Each row has a name. Each piece below is followed by the name of the row it came from, unless a question asks for something else. Each question is about the rows just above it.

Columns, left to right: Z T X G
[-3.46  2.38 -4.32  4.94]  K_271
[3.64 3.88 2.83 0.91]  K_178
[-4.93 -4.26  5.04  3.43]  K_690
[ 2.67 -3.46 -2.33 -3.91]  K_529
[-5.96  4.04 -5.46  4.64]  K_593
[-3.79  4.06  3.88 -7.33]  K_202
[ 0.25 -1.20  6.87 -3.62]  K_190
[ 2.19  0.47 -4.92 -8.43]  K_993
[ 4.06  3.88 -7.32  3.19]  K_990
Which row holds this, read backwards? [-3.91 -2.33 -3.46]	K_529
Which column holds this, read top down? [ 5.04 -2.33 -5.46  3.88]	X
Which column holds this, read top down? [-3.46  3.64 -4.93  2.67]	Z
Which column holds [ 4.94  0.91  3.43 -3.91  4.64] top down?	G
Which row holds [-7.33  3.88  4.06] read backwards?	K_202
[-3.46  4.04  4.06 -1.20  0.47  3.88] is in which column, read top down?	T

Columns, left to right: B K S Y Q N D
[ 0.31 -4.75  3.88 -7.13  2.05 -2.12 -0.94] = K_593
[ 0.05  4.74 -0.14  1.58 -0.93  2.83  0.82] = K_486
[ 0.31 -4.75  3.88 -7.13  2.05 -2.12  1.71] = K_190
[ 2.83 -2.12] is in which column, read top down?	N
Which column holds this, read top down? [ 4.74 -4.75]	K
Which column holds [-7.13  1.58] top down?	Y
[0.82 1.71] is in which column, read top down?	D

Columns, left to right: E J H F P W A
[-3.28 -1.34 -2.09 -3.28 -4.33  0.76 -1.34] -> K_178
[-2.37 -1.65 -2.44 -2.95  1.45  0.01 -1.24] -> K_990
[-7.01  1.44 -0.10  1.65 -2.63  6.62  1.44] -> K_486
[-1.92 -1.28  0.94 -2.20 -6.41  3.79 -1.28] -> K_271
[ 0.64  2.95  1.22  2.40 -0.08  0.39  2.95] -> K_190
[-2.24 -7.10 -0.62  0.72 -7.11  1.70 -7.10] -> K_529
[ 2.63  4.85 -4.36 -1.58  3.31  1.56  4.85] -> K_202
[ 4.85 -4.36 -1.55  1.27  2.03 -4.12 -1.08] -> K_813
[ 1.05  2.61  0.58 -4.88 -1.09  2.57  2.61] -> K_690
[-1.46  2.61  0.26 -0.95 -3.24  2.80  2.61] -> K_593
[-2.44 -1.65  0.01 -2.95 -2.37  1.45 -1.65] -> K_993
[-2.93  5.41 -2.56 -2.02  1.54  0.02  5.41] -> K_723
[-2.20  0.94 -1.28] is which row, read backwards?	K_271
Which column holds this, read top down? [-7.01 -1.92  0.64 -2.24  2.63  4.85  1.05 -1.46 -2.44 -2.93]	E
Which row holds this, read backwards? [-1.58 -4.36  4.85]	K_202
Which row holds this, read backwards? [ 1.45 -2.37 -2.95  0.01 -1.65 -2.44]	K_993
Which row holds [-0.95  0.26  2.61 -1.46] read backwards?	K_593
Which row holds this, read backwards? [-1.09 -4.88  0.58  2.61]	K_690

Columns, left to right: U C M L
[0.00 2.28 1.98 3.06] : K_723
[-2.67  1.52  1.13  0.00] : K_178
[ 0.00 -3.34 -2.52 -2.72] : K_593
[-2.68  0.41 -0.31 -2.20] : K_990
[-7.10 -3.08  0.00 -3.39] : K_190
[-3.01  1.47  1.79  0.25] : K_271
[8.68 1.98 2.40 3.01] : K_486
[-3.35 -2.52 -2.72 -2.58] : K_993
[-1.97 -1.93 -1.15 -2.07] : K_690
[ 0.00 -3.34 -0.77 -0.39] : K_813
[ 1.40 -2.25 -1.28  0.37] : K_529
[ 0.00 -2.67  0.00 -2.68 -7.10 -3.01  8.68 -3.35] is in which column, read top down?	U
Which column holds this, read top down? [ 1.13 -2.52 -0.31  0.00]	M
Which column holds this, read top down? [2.28 1.52]	C
Which row holds this, read backwards? [-2.72 -2.52 -3.34]	K_593
Which column holds this, read top down? [ 3.06  0.00 -2.72 -2.20 -3.39  0.25  3.01 -2.58 -2.07]	L
Which row holds [2.28 0.00] read backwards?	K_723
Which column holds this, read top down? [ 1.13 -2.52 -0.31  0.00  1.79  2.40]	M

Columns, left to right: sapo Pizek tupe Zibu gona Rizop
[ 3.06  2.15 -5.53  6.29 -5.04 -2.94] -> K_593
[ 4.96 -5.01 -4.76  2.96 -1.83 -1.70] -> K_813
[-0.23  4.31 -1.95 -2.66  6.60  6.03] -> K_990
[ 6.03 -3.64 -5.27  3.78 -1.61 -2.00] -> K_723
[ 1.88  4.69 -2.55 -3.33  7.52  5.50] -> K_271
[ 4.50 -3.85 -3.66  2.53 -1.14 -2.68] -> K_178
[-0.23  4.31 -1.95 -2.66  6.60  7.81] -> K_486
Which row holds this, read backwards? [ 7.52 -3.33]	K_271
[ 2.96 -4.76 -5.01] is which row, read backwards?	K_813
Which column holds this, read top down? [-2.66  3.78 -3.33  2.53]	Zibu
[ 5.50  7.52 -3.33 -2.55] is which row, read backwards?	K_271
Which row holds this, read backwards? [6.03 6.60]	K_990

Columns, left to right: tur gomi ruko befe
[-6.53 -6.99 -3.33  0.03] -> K_990
[ 0.95  6.54  7.88 -2.39] -> K_202
[-1.14 -5.50 -7.78  4.63] -> K_690
[-0.19 -2.58  5.14 -7.04] -> K_190
[ 8.94  1.42  1.03 -3.63] -> K_529
[ 7.74 -4.03 -1.16 -2.90] -> K_813
[-5.73  2.17  4.23  4.32] -> K_486
[-2.58  1.42 -4.03  2.17] is in which column, read top down?	gomi
[-7.78  5.14  1.03] is in which column, read top down?	ruko
Which column holds this, read top down? [-6.53  0.95 -1.14]	tur

Columns, left to right: Zutan nakob diru ven
[ 6.25 -1.27  3.66 -5.71] = K_993
[ 5.02  0.05 -1.37  3.84] = K_813
[-5.15  2.52 -7.68  3.47] = K_593
[-2.18 -1.07 -5.42 -1.06] = K_486
[ 0.87 -0.83  3.33 -3.28] = K_190
[-2.71 -0.07 -2.52 -1.96] = K_202
[-0.17  1.40 -1.90  2.81] = K_529
[ 3.42  0.70 -1.89  6.82] = K_690
[ 0.28  1.80 -1.76  0.48] = K_178
[-1.27  6.25  3.66  3.87] = K_723
Which column holds [ 3.33 -2.52 -1.90 -1.89] top down?	diru
Which row holds this, read backwards? [ 3.66  6.25 -1.27]	K_723
[-2.52 -0.07 -2.71] is which row, read backwards?	K_202
[3.87 3.66 6.25] is which row, read backwards?	K_723

Columns, left to right: rera zisi baf zug fono fiz feroz
[-0.44 -5.50  3.59  1.05 -0.30  3.64 -0.36]  K_178
[ 4.26 -5.21 -7.00  0.93  3.74 -3.16 -3.66]  K_813
[-0.44 -5.50  3.59  1.05 -0.30 -5.02  9.98]  K_723
[ 4.26 -5.21 -7.00  0.93  3.74 -3.16 -0.58]  K_271
[-0.44 -5.50  3.59  1.05 -0.30  3.64  9.98]  K_593
Which column holds [-3.66  9.98 -0.58  9.98] top down?	feroz
[-3.66  9.98] is in which column, read top down?	feroz
Which column holds this, read top down? [-7.00  3.59 -7.00  3.59]	baf
The row with [-0.44 -5.50  3.59  1.05 -0.30  3.64  9.98] is	K_593
q: [-0.44 -5.50  3.59  1.05 -0.30  3.64 -0.36]	K_178

Columns, left to right: bizo tev gema zotul dulo Kul Nid rur pufof Feza
[-1.65 -1.59  0.70 -9.15  4.42 -0.32  3.53  3.38  1.28  8.69] -> K_993
[-0.30  1.05 -3.08 -1.05 -2.09 -8.88  1.48 -2.60 -1.93  1.56] -> K_723
[-3.89 -0.21  0.92 -1.67 -0.01  5.41  0.67 -0.02  0.59  7.85] -> K_202
[ 1.68 -3.57 -4.13 -5.84  0.30  5.11  7.52  0.72  1.86 -7.59] -> K_813
[ 3.17 -3.45 -0.87  1.39  0.61  5.62 -3.68  2.03  2.47 -5.56] -> K_690
[-1.62 -1.53  0.54 -9.10  4.48 -0.28  3.62  3.33  1.21  8.71] -> K_178
[ 5.66  8.26  1.61  3.04  3.91 -7.42  1.48  1.51 -2.62 -6.64] -> K_486
[ 1.61  5.66  8.26  3.04  3.91 -7.42  4.18 -2.57 -1.80  1.62] -> K_529
[ 0.62  2.22  9.07  3.03  5.95  4.10 -5.19  4.89  1.09  0.65] -> K_593
[ 1.61  5.66  8.26  3.04  3.91 -0.97  4.18 -2.57 -1.80  1.62] -> K_190
[-2.14  1.19 -0.45  0.92 -1.10 -6.50 -4.17 -1.35 -0.63  6.36] -> K_271
[ 8.50  2.34  6.41  4.07  4.20 -4.04 -0.13  3.39 -3.28 -4.45] -> K_990
Which row holds this, read backwards? [-7.59  1.86  0.72  7.52  5.11  0.30 -5.84 -4.13 -3.57]	K_813
Which column holds [-1.93  0.59  1.86  2.47  1.21 -2.62 -1.80  1.09 -1.80] top down?	pufof
[-7.42  3.91  3.04  8.26  5.66  1.61] is which row, read backwards?	K_529

Columns, left to right: kerud Kag Bug kemip lideg folut pipeb vas
[-2.15  1.25  3.22 -8.21 -3.36  3.02 -2.11  1.18] -> K_690
[-3.36 -2.11  3.22  3.02 -8.21 -2.15  1.25  2.50] -> K_593
[-2.22 -0.80  3.11 -5.41 -1.51  2.47 -1.72  0.97] -> K_813
[ 0.67  0.28  3.49 -8.27 -3.29  4.35  0.09  2.42] -> K_271
[-0.72  0.63  3.90 -4.16 -1.88  2.12  5.04  1.94] -> K_990
[-3.10  0.54  3.49 -7.28 -3.35  4.34 -0.81  2.21] -> K_202
[-2.15  2.47  4.35  2.12  4.34] is in which column, read top down?	folut
Which row holds [-2.11  3.02 -3.36 -8.21  3.22  1.25 -2.15] read backwards?	K_690

Columns, left to right: Kofev Sefo vaka kefat nezef
[ 2.18  2.94  3.59  1.99 -4.09] -> K_271
[ 2.18  2.94  0.61  3.35 -5.17] -> K_178
[ 1.67 -5.94 -3.98  3.87 -1.00] -> K_202
[-7.21  0.20  5.04 -3.29 -4.15] -> K_993
[-5.94 -4.00  2.16  3.35 -5.17] -> K_990
Which column holds this, read top down? [2.18 2.18]	Kofev
[-3.98 -5.94] is which row, read backwards?	K_202
Which column holds [-5.94  0.20 -4.00] top down?	Sefo
Which row holds this, read backwards? [-5.17  3.35  0.61  2.94]	K_178
[ 0.61 -3.98  5.04] is in which column, read top down?	vaka
Which row holds [1.99 3.59] read backwards?	K_271
Which row holds [ 2.16 -4.00] read backwards?	K_990

Columns, left to right: setu bemi vuvi relo dar
[ 1.30  5.65 -1.37  0.50  1.56] : K_690
[ 2.87 -4.30 -4.12  1.05  2.43] : K_178
[-4.69 -1.76  0.22  1.05 -4.12] : K_723
[ 0.16 -6.19  6.37 -2.52 -0.45] : K_529
[ 0.27  3.64 -2.47  2.56  1.26] : K_271
[-1.76  0.22 -4.69  0.61  3.89] : K_486
[ 1.30  5.65 -1.37  0.50 -8.40] : K_990
[ 0.91  5.76 -0.65 -0.06  5.70] : K_993
[-4.13 -4.33 -3.20  1.59  5.98] : K_202
[ 0.69  5.33  1.23 -1.14 -0.95] : K_593
[ 3.53 -0.10  3.17 -2.97 -6.53] : K_190
Which row holds [ 2.43  1.05 -4.12] read backwards?	K_178
[-1.37 -4.12  0.22  6.37 -2.47 -4.69 -1.37] is in which column, read top down?	vuvi
[-4.69  0.22 -1.76] is which row, read backwards?	K_486
Which column holds [-0.45  1.26  3.89 -8.40  5.70  5.98 -0.95 -6.53] top down?	dar

Columns, left to right: likan Dano Rut Rize Nev Lam Vosib vepon Dozo
[-3.15  3.15  2.37 -2.00 -3.58  3.37  4.57 -3.12 -3.42] = K_723
[-0.19  3.82 -2.00  2.37  1.81 -1.78 -1.58  2.55  2.79] = K_486
[-0.08  5.06  1.52 -3.60  2.52 -0.48  0.30  3.73  0.60] = K_190
[-1.57  1.78  2.96 -3.39 -3.06  1.96  4.05 -4.81 -1.50] = K_202
[-0.08  5.06 -3.16 -3.60  2.52 -0.48  0.30  3.73  0.60] = K_178
[-0.83  0.11  1.23  1.35 -2.17  2.87  6.04 -1.09 -5.74] = K_813
[-4.87  1.38  3.61 -1.68 -2.39  4.98  2.40 -2.44 -1.50] = K_690
[ 2.08 -0.82 -1.58 -1.78  1.81  2.55  2.37 -2.00  2.65] = K_529
[-4.87  1.38  3.61 -1.68 -2.39  4.98  2.40 -2.44 -2.39] = K_993
Which row holds [-3.15  3.15  2.37 -2.00 -3.58  3.37  4.57 -3.12 -3.42]?	K_723
Which row holds this, read backwards? [ 2.55 -1.58 -1.78  1.81  2.37 -2.00]	K_486
Which column holds [-4.81  3.73] top down?	vepon
q: [-0.08  5.06 -3.16 -3.60  2.52 -0.48  0.30  3.73  0.60]	K_178
Which column holds this, read top down? [-3.58  1.81]	Nev
Which column holds this, read top down? [-1.57 -0.08 -0.83 -4.87]	likan
Which column holds [ 2.52 -3.06  2.52 -2.17 -2.39] top down?	Nev

Columns, left to right: nobe rog vak Nit Gurad vam
[-3.61 -6.35  2.12 -2.61  3.29  2.31]  K_993
[-9.63 -7.96 -4.66 -3.21 -3.05  6.78]  K_190
[-0.45 -5.80  3.43  1.58  4.13 -1.26]  K_690
[-2.37  0.07 -1.18 -1.84 -1.01 -2.41]  K_990
[-5.79  3.43  1.58  4.13 -1.26 -0.66]  K_271
[ 1.34  0.39  3.38 -3.32  3.95  0.68]  K_813
[ 0.10  4.63 -2.20  0.04 -2.21  2.96]  K_529
[4.19 3.14 0.84 9.47 0.22 0.00]  K_593
[-0.45 -2.37] is in which column, read top down?	nobe
Which column holds [ 3.29 -3.05  4.13 -1.01 -1.26  3.95 -2.21] top down?	Gurad
[-1.26  4.13  1.58  3.43 -5.80] is which row, read backwards?	K_690
Which column holds this, read top down? [-0.45 -2.37 -5.79  1.34  0.10]	nobe
Which column holds this, read top down? [-3.61 -9.63 -0.45 -2.37]	nobe

Columns, left to right: gesi Tirib koz git
[ 0.10 -2.40 -1.18  3.26] = K_813
[ 3.81 -2.40 -1.18  3.26] = K_690
[-3.74  2.16  1.10  6.11] = K_190
[-0.13  0.73 -1.27  3.42] = K_723
[ 0.19 -0.30 -0.49  0.22] = K_993
[ 0.68 -0.23 -0.14 -2.95] = K_486
[ 0.19 -0.30 -0.14  0.73] = K_202
q: [ 0.19 -0.30 -0.49  0.22]	K_993
Which row holds this, read backwards? [ 0.73 -0.14]	K_202

Columns, left to right: lozu leso Vume rovam lalat mepub
[-6.23 -3.61 -7.85  6.24  0.48  3.49]  K_190
[-6.23 -3.61 -0.46  6.24  0.48  3.49]  K_529
[-6.23 -3.61 -0.46  2.30  0.85  3.98]  K_813
[-6.23 -3.61 -7.85  6.24  0.48  4.15]  K_178
Which row holds [3.98 0.85 2.30] read backwards?	K_813
q: [-6.23 -3.61 -7.85  6.24  0.48  4.15]	K_178
[ 3.98  0.85  2.30 -0.46] is which row, read backwards?	K_813
Which row holds [4.15 0.48 6.24] read backwards?	K_178
Which row holds this, read backwards? [ 6.24 -0.46 -3.61 -6.23]	K_529
q: [-6.23 -3.61 -0.46  6.24  0.48  3.49]	K_529

Columns, left to right: beke Rim vasat Nime kem rovu zal degu
[ 1.90 -0.75 -3.96  4.49 -4.24 -1.80 -0.90  3.49]  K_690
[-1.00 -7.61  5.85 -7.25 -4.85 -2.03  2.25 -1.90]  K_178
[-4.32 -2.96  4.53  5.65 -1.24  3.36  5.05 -5.15]  K_529
[ 1.84  3.35 -2.39 -2.14  0.23  2.92 -7.52  1.50]  K_993
[ 0.48  3.10 -1.32 -2.22  5.27  4.09 -3.06 -3.14]  K_486
[ 1.12  3.58 -4.77  4.57 -5.17 -2.94 -4.75  6.32]  K_202
[-3.98 -1.88  6.22 -1.68  1.08  4.76  1.41 -6.17]  K_190
[ 4.42 -1.69 -4.15  2.27 -3.16 -1.74 -0.43  5.07]  K_723
[-1.32 -2.20  5.27  4.09 -3.06 -3.14  1.81 -0.79]  K_813
[ 2.26 -4.07 -1.67  3.97  0.65 -0.02  5.52 -2.06]  K_990
[ 1.51  3.33 -1.53 -2.86  4.41  4.94 -2.36 -3.49]  K_593
[-3.14 -3.06  4.09  5.27 -2.22 -1.32] is which row, read backwards?	K_486
[-1.74 -3.14 -0.02  4.94] is in which column, read top down?	rovu
Which column holds this, read top down? [ 3.49 -1.90]	degu
Which row holds this, read backwards? [-2.22 -1.32]	K_486
Which column holds [-7.52 -3.06] top down?	zal
Which row holds [ 6.32 -4.75] read backwards?	K_202

Columns, left to right: lus Tidok kemi ful sim
[-2.02  1.43 -1.74 -8.60 -0.85] = K_723
[-2.93 -1.74 -8.60  2.22 -4.44] = K_813
[-1.74 -2.93 -8.60 -2.03 -4.44] = K_993
[-2.93 -1.74 -8.60  1.43 -2.76] = K_178
[ 1.43 -8.60 -1.74] is which row, read backwards?	K_178
Where do [-2.93 -1.74 -8.60  1.43 -2.76] appear?	K_178

Columns, left to right: kubu pum teba Doniv vovan ruleg guro ravo Noti nub
[ 6.13  0.34  6.24 -7.01 -3.66 -2.65 -3.32 -5.78  0.71  1.86]  K_202
[ 4.32  5.72  6.26  3.55 -3.56  0.31  4.37 -1.36  7.41 -0.19]  K_993
[ 6.24  6.13  0.34 -6.91 -3.66 -2.68 -3.16 -5.71  0.58  1.85]  K_529
Which row holds this, read backwards? [-3.66 -6.91  0.34]	K_529
Which column holds this, read top down? [6.24 6.26]	teba
Which row holds [0.34 6.13 6.24] read backwards?	K_529
Which column holds [5.72 6.13] top down?	pum
[ 0.58 -5.71] is which row, read backwards?	K_529

Columns, left to right: nufof Dun nema vusu nokom
[ 1.07  2.72 -3.88 -7.49 -4.66] : K_993
[-2.95 -2.98  0.31 -2.08 -3.85] : K_690
[-2.20 -2.07  0.90  4.22  5.17] : K_190
[5.46 0.02 1.82 3.13 5.88] : K_723
[ 2.17  2.92 -3.92 -7.15 -2.99] : K_593
[-5.33 -4.27  3.97  2.02 -6.90] : K_271
[-1.89  2.62 -4.45  0.68  7.74] : K_813
[ 2.67  4.49 -1.58 -2.18 -0.50] : K_178
[ 3.97 -4.45] is in which column, read top down?	nema
Which column holds [ 2.72 -2.98 -2.07  0.02  2.92 -4.27] top down?	Dun
Which row holds [5.17 4.22] read backwards?	K_190
[5.46 2.17] is in which column, read top down?	nufof

Columns, left to right: vidu loda rulo raf
[-2.73 -2.01 -5.59 -3.04]  K_813
[-7.63 -4.82 -5.50  1.21]  K_529
[ 1.46 -8.61 -2.66 -1.76]  K_993
[-2.07 -4.27 -3.67 -2.26]  K_593
[ 2.91  6.30  3.05 -7.14]  K_486
[ 3.88 -0.80 -5.60 -0.54]  K_178
[ 1.06 -1.26  2.93  0.90]  K_271
Which column holds [-0.80 -1.26] top down?	loda
Which column holds [-4.82 -8.61 -4.27  6.30 -0.80 -1.26] top down?	loda
Which column holds this, read top down? [-1.76 -2.26 -7.14]	raf

Columns, left to right: ruzi gedo Besi Vato dezu Mave Zik Vek
[ 5.43 -2.75 -6.34  1.80  5.47 -6.50 -3.80  5.81] : K_813
[-7.34 -3.73 -1.52  8.55 -8.70 -0.39 -2.87 -0.28] : K_190
[ 7.69  3.64 -6.14 -5.67  5.72 -4.58  1.24  5.32] : K_690
[ 2.30  4.03  3.60  0.58  3.33 -7.20  6.37 -2.94] : K_990
[ 7.69 -2.94  4.03  3.33  6.37  0.58 -7.20  3.60] : K_593
Which column holds [-7.20  0.58] top down?	Mave
[-2.94  6.37 -7.20  3.33  0.58  3.60  4.03] is which row, read backwards?	K_990
[-1.52 -6.14  3.60  4.03] is in which column, read top down?	Besi
Which column holds this, read top down? [ 5.43 -7.34]	ruzi
Which row holds this, read backwards? [-3.73 -7.34]	K_190

Columns, left to right: Todo nul bopu vefa gusef Pilal teg
[ 1.22 -3.58 -0.19  4.30 -6.16 -0.99 -4.06] = K_271
[ 3.24 -1.25 -2.14  7.25 -2.52  2.02 -1.97] = K_993
[ 1.22 -3.58 -0.19  4.30 -6.16 -0.99  1.40] = K_690
[ 7.25 -3.58 -0.19  4.30 -2.52  2.02 -1.97] = K_178
Which row holds [ 4.30 -0.19 -3.58  7.25] read backwards?	K_178
[-3.58 -1.25 -3.58] is in which column, read top down?	nul
Where do [ 1.22 -3.58 -0.19  4.30 -6.16 -0.99  1.40] appear?	K_690
q: [ 1.22 -3.58 -0.19  4.30 -6.16 -0.99 -4.06]	K_271

Columns, left to right: zaka Bupid pefog Sil vub maluv Zali Gini rinon
[-5.11 -0.20  2.80  1.52  2.94  0.76  2.43 -1.27 -1.71] -> K_593
[ 1.21  3.41 -1.11  0.76 -7.76  1.36  1.76  0.21 -2.91] -> K_486
[ 5.93 -2.06 -1.65  1.52  2.94  0.76  0.21  1.76  1.04] -> K_529
[ 0.21  1.76  1.36 -7.76  0.76 -1.11  3.41  1.21] is which row, read backwards?	K_486
Where do [ 1.21  3.41 -1.11  0.76 -7.76  1.36  1.76  0.21 -2.91] appear?	K_486
Which row holds this, read backwards? [-1.71 -1.27  2.43  0.76  2.94  1.52  2.80]	K_593
[-5.11 -0.20  2.80  1.52  2.94  0.76  2.43 -1.27 -1.71] is in which row?	K_593
[0.21 0.76] is which row, read backwards?	K_529

